A: 3 groups of rows, each row roughly a mix of its group's hidden directions
A (103 x 20)
-24 -13 20 3 9 -8 13 3 19 3 19 10 -4 -12 10 23 -8 2 5 -21
5 6 5 -3 11 -16 30 12 21 6 -4 -2 -17 -10 11 20 2 2 23 -16
4 18 -30 9 3 1 20 -2 -10 12 -18 3 -12 20 8 21 9 2 15 -2
-17 -3 -26 -13 15 3 3 -15 19 -15 16 4 19 3 -1 19 -16 -1 2 16
15 -15 -1 -13 -3 -8 -34 -16 -13 -8 16 -8 -2 -5 -2 7 1 -10 13 25
20 -3 -23 -11 -2 5 -26 -4 -21 -4 -2 21 -8 12 -2 18 -1 -4 17 12
-29 -3 7 8 0 14 -10 -17 -16 -13 12 -12 14 3 -6 -23 5 -2 -24 3
19 -17 -6 -23 3 -15 -3 11 8 -21 -6 -14 -1 -16 -4 -11 -5 -17 23 6
22 7 2 -19 -4 0 -28 5 -4 7 -4 27 -2 0 -1 23 -13 -1 6 20
-8 3 5 23 6 17 13 11 -4 1 -9 -14 -4 -9 8 -35 9 13 -14 -18
9 -10 14 -25 -7 6 -21 -1 -1 -21 13 30 9 2 -20 -3 -7 2 -9 -1
-2 -3 -16 17 0 25 17 13 -5 -10 -13 15 11 1 14 -17 -2 18 -14 -19
0 -22 -4 3 -3 15 -23 -13 -16 -23 17 0 19 -9 10 -14 -2 5 -12 13
1 4 -42 -3 13 -3 3 -5 2 -1 -9 -21 0 5 4 6 -2 -13 21 19
25 5 -15 7 -8 -4 -9 -3 -28 12 -14 -6 -19 10 10 10 16 -5 20 9
24 5 10 -9 -3 -10 10 -10 6 -16 4 -28 9 -20 13 -12 9 6 -2 23
15 -8 0 9 -10 7 15 -2 -5 -5 8 32 1 5 18 22 6 24 0 -18
-20 6 34 8 1 7 14 6 -15 -7 -5 2 2 -19 26 -1 2 4 -14 -11
-9 -7 25 9 -2 -3 23 4 24 -3 9 -7 16 -19 13 -10 -4 14 -18 -11
-7 14 1 11 12 -9 -2 -8 -10 22 2 -11 -28 1 12 27 11 -4 22 4
21 3 -17 -8 -5 -17 5 -9 28 11 4 -11 14 0 3 18 -9 2 5 29
-8 -15 -5 12 -3 13 -17 -5 12 2 14 -7 20 -1 -13 -30 -8 8 -26 6
-5 3 14 5 9 7 -29 19 12 21 -4 -5 -9 -12 -16 -27 -13 -3 -10 1
-13 18 4 -19 28 9 -13 6 -9 -12 -4 8 -13 -17 13 16 -12 -7 15 10
16 2 -41 -1 1 -2 -1 -4 23 10 -4 -5 14 11 -4 5 -12 3 3 23
7 -22 -13 -19 7 -11 -22 -11 6 -17 18 -10 0 -6 -10 3 -5 -14 21 16
-6 -7 -10 5 3 -6 1 12 -25 -2 -24 -18 -12 -7 18 -2 3 -25 23 -1
-1 2 -9 16 -7 18 7 -15 3 3 16 21 10 21 -5 5 8 28 -20 -10
0 23 8 18 0 -5 10 -18 -9 22 4 -13 -14 6 17 21 18 12 0 9
10 -1 30 -9 -2 2 -15 28 -7 1 -14 16 -16 -14 -8 -15 -5 -5 2 -16
-10 -8 -37 5 6 23 5 -12 -14 -22 5 14 12 14 7 3 1 9 -1 -4
20 13 -9 -12 -4 -18 -8 -13 14 12 1 -18 6 3 -6 11 -3 -6 5 36
-3 22 -25 -3 5 1 7 -12 -3 12 -8 9 1 17 9 36 -4 1 6 19
-2 -5 0 10 -6 0 9 6 -24 -10 -21 -27 7 -14 25 -21 5 -12 -1 7
-13 -13 23 14 -1 7 -10 -9 14 5 31 6 6 -5 -6 -8 0 19 -22 -11
-11 -8 -21 -17 4 16 -22 6 -12 -17 -6 24 9 11 -16 -3 -17 -12 -1 1
2 3 -1 2 -8 1 -7 -22 -27 1 12 17 -11 23 -2 28 18 3 7 -2
14 12 -14 2 -1 -9 -6 -21 18 16 12 -25 6 7 -9 1 4 7 -5 31
-29 -6 -7 13 9 8 10 16 -22 -2 -18 5 -10 0 16 4 -3 -14 11 -22
13 -5 -4 14 1 -6 17 2 41 16 11 -7 10 -9 7 0 -7 22 -7 0
-16 -21 17 -1 3 -2 -22 11 19 4 12 -6 6 -15 -16 -22 -17 -10 -9 -5
9 14 14 8 -6 -6 27 6 15 17 -5 15 1 -2 20 27 -2 17 -4 -7
19 1 -9 -24 -5 -4 -28 12 2 3 -11 17 0 4 -18 6 -17 -15 9 16
13 0 -36 24 -4 3 1 0 9 26 -10 -15 6 11 6 -5 -2 7 -1 14
6 -2 23 19 -2 0 14 17 -4 10 -6 3 -22 -9 11 -6 14 12 5 -31
-2 11 -31 19 9 14 -6 -21 -12 11 9 -2 -9 17 7 15 12 15 5 9
25 -10 -19 -10 5 -12 -10 6 13 -1 -4 -15 2 -17 12 5 -12 -7 21 25
6 14 15 2 7 -9 -5 14 -9 20 -11 -5 -37 -2 -6 3 11 -8 21 -13
5 6 -39 -4 -3 -1 3 -11 -5 -4 -13 -13 18 13 6 6 -6 -10 3 29
-3 -20 -13 6 2 17 -12 -8 17 -7 27 17 12 6 -16 -11 -5 20 -13 -11
-17 -5 -26 -9 12 2 13 -16 10 -17 17 13 4 17 -10 24 -1 1 11 -8
6 8 2 -1 6 -24 24 9 29 16 -7 -24 -7 -10 5 9 -3 -6 16 2
-13 1 40 1 3 -3 16 6 -6 -10 2 4 -6 -23 23 8 3 4 -2 -16
-29 -2 3 25 -3 14 -11 -3 -1 25 8 11 2 15 -9 -2 -4 6 -22 -12
30 -13 -24 -8 3 -8 0 -12 8 -19 13 -19 0 -6 0 -6 9 6 19 14
-16 -15 10 16 -17 0 -8 9 8 18 -3 -2 15 7 -17 -24 -9 -8 -25 -9
6 9 10 4 -1 -21 1 6 2 19 -14 -37 -15 -8 -2 -12 8 -17 11 10
-8 -19 11 14 -17 1 -5 4 13 9 5 -7 20 2 -14 -30 -6 0 -27 -7
-3 -1 -12 -14 7 3 6 18 -23 -20 -24 12 -8 -4 13 7 -4 -18 22 -9
-11 0 -15 21 6 1 31 -19 11 0 15 -15 4 6 15 10 13 17 0 -7
15 19 -15 -1 -1 -12 9 -3 -1 19 -12 3 -13 12 10 35 3 -1 18 11
2 2 20 10 -9 17 -2 19 -12 2 -12 21 -3 -1 -3 -23 3 11 -20 -24
7 -1 28 -2 -9 6 -31 13 -22 6 -7 9 -14 -5 -13 -21 3 -6 -8 -6
29 -3 -10 -3 -1 -10 8 -14 1 -14 7 -30 1 -11 13 -7 15 6 13 20
-22 3 21 1 5 18 -9 3 8 -3 11 22 14 -5 -5 -8 -14 13 -29 -8
2 17 24 -12 -7 -15 21 14 -14 0 -25 3 -9 -7 14 15 3 -14 9 -6
17 31 4 -6 -4 3 24 -12 -13 -8 -9 1 4 2 19 14 13 16 -8 16
7 -17 3 2 -1 3 -19 -4 -1 -11 8 -20 19 -23 16 -20 -9 -1 -8 24
-11 18 -20 21 -7 12 0 -6 -22 22 -17 1 2 25 3 4 5 0 -12 7
-21 -7 -17 -3 13 7 6 -12 18 -17 13 -11 28 -9 8 -3 -15 2 -11 16
-3 -1 29 1 1 -7 -10 -18 21 9 34 -7 -1 -7 -12 1 5 14 -13 5
2 0 -22 22 7 2 34 6 22 8 -6 -12 3 -3 19 -1 2 15 3 -10
-26 -2 -25 -12 20 4 3 3 17 -15 0 -11 6 4 -23 -16 -11 -14 3 -3
13 -7 -9 11 1 17 -2 0 21 0 17 13 4 5 -16 -21 2 29 -15 -14
14 -19 -22 -18 5 6 -12 5 10 -28 3 -1 14 -9 -11 -22 -12 -3 5 8
0 22 13 5 -12 2 -8 -7 -29 19 -8 13 -17 21 -7 15 16 -1 -4 -2
-13 1 20 -5 16 -8 -22 -3 25 17 24 -2 -13 -10 -15 10 -10 1 3 4
-30 3 8 14 8 -12 -6 -1 -4 23 -3 -22 -6 -7 15 15 -7 -21 6 10
-13 2 -27 9 6 0 34 -16 6 -11 2 -16 14 6 19 12 5 5 2 4
32 10 -2 -10 -4 1 27 0 -2 -21 -5 5 -8 4 -3 -8 21 18 6 -14
15 -2 -38 -11 11 7 0 -1 -14 -22 -8 4 -6 5 7 8 3 -3 26 6
-16 -3 -8 -11 11 8 12 13 17 -12 0 21 -2 10 -26 -7 -7 -1 2 -30
5 -8 30 -3 -6 -25 -2 -13 15 6 21 -20 2 -17 7 12 4 -2 2 14
3 4 -22 -16 1 7 -10 15 -24 -11 -27 14 -5 11 -6 0 -6 -20 15 0
-4 -9 -15 10 19 2 -25 -17 12 11 29 -17 -12 -4 -4 4 1 7 12 11
16 1 28 6 -13 3 -25 -8 -8 11 15 0 -8 1 -16 -19 14 12 -17 1
-1 -8 -6 -11 -3 11 -33 -13 -27 -14 12 18 -3 14 -17 3 5 -6 2 3
13 -3 36 -6 -10 -12 -21 0 6 9 8 -8 7 -23 7 -3 -8 -2 -11 21
14 -9 -26 -5 11 7 -14 -16 20 -6 28 7 0 8 -17 4 0 18 7 7
-13 -26 7 8 2 7 -18 3 13 -5 17 -9 14 -14 -9 -30 -11 0 -16 -4
-14 10 16 -10 11 -10 19 18 1 -7 -21 -16 -2 -23 18 0 -9 -18 8 1
6 23 4 1 10 -6 11 -13 -11 5 2 -8 -21 -3 21 29 16 7 18 10
18 -6 -11 -11 -11 5 -35 -4 0 5 5 16 11 13 -22 -4 -11 -1 -8 19
-1 9 -1 -5 -4 4 -11 0 -44 -6 -18 1 -17 12 -4 -3 15 -18 10 -1
12 18 -30 -13 14 5 -3 -7 -10 -4 -6 7 -14 11 2 24 3 0 23 14
23 7 12 15 -14 -14 3 8 -14 25 -19 -16 -15 -4 16 2 12 -4 8 7
-12 7 26 -14 4 -12 11 14 -17 -11 -18 -4 -11 -16 15 8 0 -22 14 -6
-12 -16 10 -6 -1 10 0 -11 8 -20 28 27 15 0 -4 9 -4 14 -13 -14
-4 26 -21 -2 2 14 -4 -6 -13 10 -13 21 6 17 7 24 -8 4 -6 18
-13 10 6 16 11 18 -9 -4 -9 2 7 -14 -15 3 -15 -33 16 11 -13 -12
-17 -11 39 1 -4 0 3 12 13 -2 10 11 8 -15 -2 -9 -9 3 -18 -21
22 -13 21 13 -25 -14 2 -8 9 17 13 1 12 -6 17 13 2 13 -11 8
13 10 -24 -14 -4 -15 7 -5 -4 -1 -17 -12 5 7 8 21 -3 -17 17 26
which group is each row in? (one row of each group first)
-14 20 8 13 -4 -1 13 2 -19 21 -15 12 -15 15 11 25 8 -3 1 -12
U
9 8 -3 -11 8 -15 -11 13 16 13 -14 -25 -3 -15 -3 -7 -14 -18 10 25
J
11 10 -10 -6 14 -16 19 9 37 13 -3 -12 -7 -8 2 14 -8 2 17 6
N

9 -1 -11 1 2 -8 -3 -20 33 14 28 -4 6 8 -13 13 -1 16 -2 13
N
27 -18 6 -20 -3 -14 -20 4 6 -6 12 15 -12 -5 -11 15 -2 -5 24 -1
J
-10 5 20 1 5 11 -28 18 -15 6 -12 -1 -12 -10 -12 -29 -4 -10 -8 -4
N
33 -22 -17 -6 2 -7 -2 19 12 -9 -5 0 -6 -15 8 -4 -6 0 26 -3
J
-12 -5 25 19 6 -6 23 5 15 9 12 -5 -10 -15 15 7 6 12 2 -24
N
25 0 5 -28 -8 -7 -15 15 -7 -6 -15 25 -7 2 -11 10 -8 -13 15 2
N
3 -19 -37 -9 9 9 -18 -11 -8 -24 10 0 7 4 -2 0 -5 -5 14 13
J
-4 -3 -3 -3 -1 18 -32 7 -24 -8 -9 2 1 2 -15 -32 -3 -9 -11 5
J
3 15 4 3 -12 1 28 2 -18 1 -16 22 -5 17 11 22 12 5 0 -17
U
-8 -2 -47 -2 8 14 0 -12 2 -12 3 6 14 21 -9 2 -5 1 1 7
N
-20 -1 9 4 14 0 4 18 26 7 -5 -12 12 -24 10 -14 -24 -4 -10 2
N
